Turns in one plane each, and the order they were made in; the first pair answered:
j543:
[  3 -17   7  -8  19 -12   0  29] => [  7 -26  13  -3   6 -10  -7  27]
[-10  -4   5  25  -9   0  13 -28] => [-17   6  -4  19   6  -1  22 -26]
[  5 -21   6   0 -18  12  17 -22] => [ -2 -13   5   6 -10  13  20 -29]
j843:
[  6 -13  20  20  15  -5 -22   5] => [ -2  -6   4  25 -11   3 -29  -7]
[-12  19 -24   2  -8  12 -16   2] => [-10  20  -5   2  31   2   5   6]
[ -6  23   2 -10  19   4   2   4] => [  2  14  -4 -17   2   6 -14  17]
[ -1   4  -7  -2   7  -1 -14  -1] => [ -4   7  -6   1   9  -1 -10  -3]
j734:
[ -1  10 -14  38   7  11 -17  -6] => [ -2  14 -16  33  21   8 -13   1]
[  9 -11   3  12 -16  -4  -3 -17] => [ -2   2 -17   6 -17  -3 -11 -14]
[ -5  -2   9  -1 -21  11   3   1] => [-10   8  -4  -5 -16  12   2   5]
j14:
[ 19 -13   1  -6 -13  10  -8  10] => [ 12  -6  -5 -17  -2   5  20   8]
[ 0 -1 -1  0 -8  5 21 -4] => [-1  0 12 12  9  3 12 -4]
[-13  18 -49 -21  -2   8 -13  11] => [-18  29 -33 -11  37   3  -4   7]
[  5   1   4 -20  17  -5   6  -3] => [  9  -4  13  -8  17  -3 -16  -1]
j935:
[-10  29   8  23  20   1   3 -10] => [-10  23  10  25   2   4  15 -21]
[ -6   9   0  28  14 -11 -12 -18] => [ -6   7   1  28   6  -9  -5 -25]
[ -1   8  -4  18   8 -30  -8 -25] => [ -1   5  -5  19  -1 -30  -6 -28]
Then:
(two turns a pair)
[ -9  17 -41  -6 -11   8   6   2] => [  0  10 -29 -19  18   1  15  21]
j543 j734
[15 -8 -7 -1 -9 -3 -1  7] => [ 11  -5  -2  13 -10  -2  -3  -7]
j543 j543
[ -5   9  -3   4  16 -12  12  -4] => [ 6 -6 12 16 -3 -9 -9 -7]
j734 j14
[ 31 -28  10  -8 -54  24   2  25] => [  5   1  25  42 -47  30   6 -25]
j543 j543
[ -8  16 -20  -1 -35  12  15 -21] => [ -5  20  -8 -19  26  -1  32   3]
j734 j734
[  4  -8 -29 -22 -19  -2  -6  12] => [  3 -11 -16   2 -37   2 -15  -8]
j543 j543
[  4 -13 -14 -17 -33  13   8  -3] => [-1  1 26 17 28  8 -8 -7]
j14 j14
[-26  34 -12  21  11   3 -16 -12] => [  4   2   8  -6  32  -9 -25  33]
j843 j543
[ 19 -26   2 -34 -47  -7  17  11] => [  2  -3  18 -20  -8 -13  61 -15]
j543 j14
[  3  -2  15  24 -13 -11  -4 -20] => [  4   2  17  11  27 -17   3   0]
j734 j843
[-10   5 -27 -19 -18  12 -19  17] => [-20  20   6  22  18  11 -25  -7]
j843 j14
[  5  -3 -12 -21   5 -11 -11  42] => [-27  34 -17  13  10  -5   6  -6]
j843 j14
[  5   3  -9  -9   1 -20  36  -5] => [ 10   1  16  11  27 -22  12   0]
j543 j14
[ 17   2   9  -1  15 -14  10  12] => [  6  13 -15  -7  -2 -10  20   2]
j843 j14
[ 15 -18  18  -5   7  -8  17   1] => [  7 -12   9  -1  -7  -5  28 -14]
j734 j14
[ 26 -16   9 -14 -39  11  19  18] => [ 12  -1  29  14 -20  10  40 -15]
j543 j843
[ -8  -1   9  31  -5   8  34 -49] => [-23  23 -28  10   8   8  37 -37]
j734 j543
[  6  18 -24   8  -1  -4  -7  12] => [ 20   2   7  11  15 -12   5  16]
j734 j734
[ -5 -19 -24 -10 -33   7  -8   1] => [-20   1 -20  -7  -1   1  33 -16]
j543 j14
[ 10 -11  -3 -11 -34  11 -14   8] => [-1 10 22  4 33  2  9  1]
j14 j14
[-14  -4 -14   2 -36   7  28 -19] => [ 15 -30  13 -15   9  -6   0  35]
j14 j843
[ 18  -9  -2 -13  -9 -11   8   3] => [  5   8   6   5   7 -12  16 -15]
j843 j14
[  6   0 -33 -36   8 -11  33  25] => [  4   2  20   7  42 -16  43  -3]
j14 j935
[ 14   7 -30 -26  -5   1  -9  23] => [ 19   6 -18 -19  11  -1 -21  29]
j543 j935
[  0  -3 -12   4 -28   3  -3  -2] => [  7  -6  -5 -13   6  -7  15  18]
j14 j843
[-11   2 -16 -16  19  -3  19   7] => [  6 -22 -10 -21  -5  -2   6  17]
j543 j543
[ 15  12 -22   4 -18   1  -9  13] => [  4  27 -24   7   1  -1   5   5]
j734 j843
[ -8   0 -24 -12   0  -1 -19  13] => [ -6   0 -10 -13  25  -6  -6  17]
j843 j843
[ 15 -22  42  25 -33  10 -20 -20] => [-24  36 -40  -8  -7  16 -37   3]
j734 j734
[  0  -3  14  21  -2  -1 -18  -8] => [ -8   6 -25  -7 -15  -1  -5   1]
j14 j734
[ 11 -14  -2 -24  -4 -11  19  20] => [ 11 -13  12 -14   9 -12  29  11]
j543 j14
[ -5  15 -30 -15  -4   3  33   2] => [ 7  7 10  5 43 -3  2 18]
j843 j14
[  7 -25  16  -6 -17  -2  43  -7] => [  4 -18  26   0  12  -6  43  -4]
j843 j14
[-16 -16 -11  13 -16   3   5  -8] => [-24  -1 -15  12  14   2   5  -1]
j734 j14
[ 22  -2  25  15   8  15 -21   5] => [16  6 27 19 20 14 -9 -3]
j935 j543
[  1   4   3  28   9  12 -54 -11] => [  1  10   8  24  37   7 -45  -2]
j543 j843
[ 15 -24  -2 -41   3  -1  28  16] => [ 22 -36  40   1  -1   2   8  -7]
j14 j734
[ 17  -6  23  18  30  -3 -19  13] => [ 10   0  24  36  12   2 -21  -9]
j734 j543
[  1  14  -3   4 -16   3   0 -21] => [-2 22 -5 -7 16 -2  8 -6]
j734 j734
[  0  -9   8  26   6  -7 -10 -11] => [ -7   3  -3  17  26 -10   1  -6]
j543 j543
[-13   6  16   3   9 -11   9   0] => [  1 -11  15  -6  -7 -11   1  11]
j935 j843
[-13  20   3  -2  31  -3  -2 -20] => [  0   5   6  -1  20   0 -40  -1]
j543 j14
[ 1 17 -6  1  9 -3 15 12] => [  8   7  -4   7 -14   2 -13  15]
j14 j14
[  8  -2  10  -9  34 -11  28   4] => [ 10 -11 -23 -14 -35   2  -7   4]
j543 j843
[-1  3 -5 12  6  2 -4 -3] => [ -2   4 -13   4   5   2  -4   1]
j14 j734
[  3 -17  -3  12 -18 -12  -6  -8] => [  3 -14  12  15  11 -17   4  -5]
j543 j843
[ 31 -18   4  -6 -27   3  14 -21] => [ 36 -23  13 -11 -12  -1  19 -12]
j843 j843
[  7  -5   3  11 -10   2 -20   2] => [ -1   6   6  19  -5   0  -4 -15]
j843 j935
[ 13 -19  12  11 -24   3   2  -6] => [ 17 -23  21   8  -8   0   7   0]
j843 j843
[-16  -3  -5   6  13 -10   1   3] => [-18   0 -11   8   1  -6  -3  -1]
j843 j843
[-36  26  -6  -3  43  -9  13  15] => [-28  11 -39 -23 -15   2 -15  30]
j543 j843
[ -5  -9  12 -17   9  -3  36 -12] => [-11  -3  -6 -11 -22   6  25 -24]
j843 j843
[ -2  16 -25 -12   2   3  -6  20] => [ -1  15 -11   2  15   3 -22  21]
j14 j14
[  1  -7   6   1  12  -2 -13  15] => [ -2  -5  -8 -15   3  -4   9  13]
j14 j14
[-5  7 11 15 32  3 33 -5] => [ 20 -26   7   7 -21  10 -21  19]
j843 j543
[ -9  17   8  15  33  -9 -10 -14] => [  7 -10   5  13 -25  -2 -30 -13]
j734 j14
[ 18 -14  28  -1  18  -4   5   2] => [ 19 -21   6 -21 -13  -1  18   3]
j14 j14
[  9 -15 -24  -9 -28 -16 -14 -11] => [ -1  -4 -13   4 -13 -19  18 -37]
j843 j935
[  7  20  19  14  57 -23   3  14] => [ 29 -12  10   6   2 -14 -46  37]
j543 j14
[ 12  14  -6   0  -3  17 -21  10] => [ 16  10  -2  -3   4  14 -19  16]
j734 j543
[ 3 -1 12 14 12 -3 20 -6] => [ 14 -14  10  14 -14   2  -8   5]
j843 j543
[  9 -23   6  -2 -25  14 -40   9] => [-28  23  -2  21   5  14   0 -35]
j843 j734
[  4 -16  15  -1  -8  -7  36 -13] => [ -7  -1  17  11   4  -6  31 -24]
j734 j14
[-20  18 -29  -3   7   4 -20  11] => [  5 -13  26   4  32  -8   2  15]
j734 j734
[  8 -14  -7 -15 -19   1  -4  20] => [  0   0  -5 -18  14  -5  20  19]
j734 j14
[ -8   9 -45 -27 -27   7 -18  20] => [  6  -2 -15 -38  27  -6  -1  44]
j843 j843
[  8 -11  39  21  14  -7  11 -16] => [  1  -5  28  30  -9  -1   5 -31]
j543 j734
[-17  27 -30  14  -9  21  -3 -22] => [-18  33 -34   2  15  18   5 -10]
j14 j543
[-16  13 -26  -9  -7   6   6   4] => [-11  14 -14  -9  20   2   2  15]
j14 j543
[ -7  11  24  18 -17   8   4 -35] => [-23  36 -12   0  -2  10   4 -24]
j734 j543
[ -4   6 -15  -3 -15  -6  15 -14] => [-4 13  2 11 24 -9  0 -8]
j734 j14
[ 19  -2  16  -5  27  -3 -40  34] => [-14  33 -15  19   2  10 -46  -5]
j843 j935
[ 21 -31  -5 -10 -39  -9 -23  -9] => [-17  19 -13  21  -4  -7  -5 -50]
j935 j843
[ -7  15 -27 -26   0   8   9   6] => [  7   2  18  -3  32   2 -14  15]
j734 j14
[-5 -4 22 22 32 -9 24 10] => [ -3 -11  -1  31 -23   5 -32  13]
j14 j734
[-11  20 -20 -14  21   2 -24  23] => [ -3   9   2   7  14   4 -46  17]
j935 j14
[  0 -15  28  -1 -11   8 -36  18] => [-13   4   1  -9  -7  10 -43  24]
j734 j734
[  8 -20  13  -9 -21   3  45 -16] => [  3  -8  32   6  25  -2  40 -14]
j14 j543
[ 24  -7  -4 -22  13  -3 -12  30] => [ -3  18 -11  16 -26   9  -3 -31]
j543 j843
[ 16 -15  36  18  11  -1   3  -7] => [  5  -7   4  19 -35   8 -11 -21]
j935 j734
[-14  10 -13  21 -29  11 -15 -22] => [  0  -5  28  16  10  -4  30 -21]
j843 j935
[-20  19 -39  -5 -13   9  -4   7] => [-16  14  -8  -1  19  -2  41  -4]
j843 j935
[-12  19  -1  -6  23   2  20 -11] => [  9  -3  -4 -26  17   0  -2  21]
j843 j14
[-25   3  -3  29  15   3  10 -15] => [  4 -33 -10  -5  -4   0 -10  27]
j843 j14
[  6  -6  21 -15  13  -6  30   2] => [  3  -4 -16 -27 -26   3  -1  13]
j843 j734
[-4 13  9 13 44 17  2 -1] => [  9   0   3   1  35  19 -22  21]
j843 j935
[ 13 -11 -23 -30 -32  -2  16  17] => [  4   9   3 -14  42 -10  26  18]
j734 j14
[ -6  15 -10 -18  27   2  -2  11] => [  4   2  -3 -20  19   3 -15  20]
j543 j14
[ 18 -23  -5 -41   9  -4  -2  38] => [ 18 -20  13 -25  31  -5 -16  38]
j14 j14
[-12  22 -13  17 -12   9  -9 -15] => [-13  26 -25  -3   5   5   0   1]
j543 j543
[  3   2 -32 -21 -15   6 -19  24] => [  6  -4 -16   4 -36  11 -30   4]
j543 j543
[  6  -8   2   2  -4   7 -27   1] => [  5  -8 -12 -14 -14   7 -13   5]
j935 j14
[  0  -5   5  12 -20   6 -14  -9] => [-11  13 -13   4   4   5 -20   3]
j734 j935
[-44  33 -15  -5  23  22  16 -33] => [-34  25  12  19  39  23 -30 -22]
j14 j734
[ 17 -22  49  27  12  15   0 -12] => [  2  -9 -24  -3 -51  28 -17  -7]
j14 j734
[  7  -1 -27 -37 -28   0  15  -7] => [ 11  -3  29  -3  23  -8  32 -23]
j14 j734
[ -3  -2 -14 -29   3   0  14  16] => [  4  -6   8 -15  26  -3  -2  23]
j14 j543
[  1  -9  -6   7 -41   3  10 -25] => [  6 -14  18  13 -21  -3  25 -28]
j843 j734
[-6  5 20  5 44 -3 -9 13] => [-23  18   5  29  -4   9 -11 -27]
j14 j843
[ -8  13 -10  14  12  10 -36   3] => [  1   0 -20  -3 -12  12 -34  13]
j734 j14
[  6 -18 -12 -11  -6  10 -17  30] => [  2 -12 -16  -4 -12  12 -26  23]
j543 j734
[ -8   4  15   0  45 -18  20  11] => [  3 -17  41  32   9 -11 -10  -7]
j935 j14
[-16  12 -23  -8  46  -8 -22  36] => [ 18 -38   7  -3  -8  -8 -40  39]
j734 j14
[-16  11 -24  -9 -22   5  36 -21] => [-17  20  -1  -1  42  -3  28  -4]
j14 j543
[15 -3  6 -5 41 18 25 11] => [ 17  -5 -30 -19   2  26  -9  25]
j843 j734
[ 18 -14  11 -11  39 -18   4  11] => [ 21 -24  16  -5   0 -17  31 -15]
j935 j935
[-16  15   4   8  15  -4  14 -30] => [ 10 -11  -9 -30  10  -7 -13  21]
j543 j843
[  3  -4   0 -11 -10  -4  20  -2] => [  8 -11   1  -7 -13  -1 -11   9]
j14 j843
[ 20  -8 -12  19  10  -9 -34  34] => [ -4  17 -14  51  -2  -2 -20 -13]
j543 j843
[-15  11 -22   2  12  10  -5  -2] => [ 2 -9 14  9 25  1  7 -1]
j734 j734
[  6  -8  53  26  -8  -4  23 -35] => [-12  14  28  32 -21   3  21 -51]
j543 j734
[ -8  -6  16   6  14 -18  14  -5] => [  0 -18  10   7 -17 -11 -15   1]
j843 j543
[ 15  -7  20   3  30 -12   9  16] => [  9  -6 -12   8 -36   2 -18   2]
j543 j843
[  4  10  13 -20  15 -10  14  19] => [ 16  -9  25 -13 -15  -9   7  14]
j543 j734
[  3  -4 -20   8  28  -3 -52  31] => [  8 -18 -39  -8 -28   1 -39  24]
j14 j543
[  9  -1   1  -8  -3   7 -54  27] => [ -8  23 -12 -32  37  -3  18  20]
j14 j14
[  1  -2 -10   5  -9   3 -17  -6] => [ -1   1   6  12  12  -1   1 -15]
j843 j734
[ 11 -18   3   4 -27   1 -29   2] => [  6  -9 -24 -27 -20  -3  -1  13]
j935 j14
[-19  19 -21  -3  12  -5   5  -8] => [-14  15 -12   4  22  -4 -16   2]
j14 j543
[  4   4 -22 -18  -5   1  -7  41] => [-22  36  -9  22  16   5   0  -1]
j843 j14
[  1   7 -12 -11   9  13  17   9] => [ 2  9 -2 -4 23 13  6 11]
j843 j14
[-1 22 -3  1 34 -3 23 15] => [  3  11 -33  -9 -24   7  -4  20]
j543 j843
[  0   2 -26 -25 -12  -1  14   9] => [ 5  3 10 -4 36 -7  4 13]
j734 j14
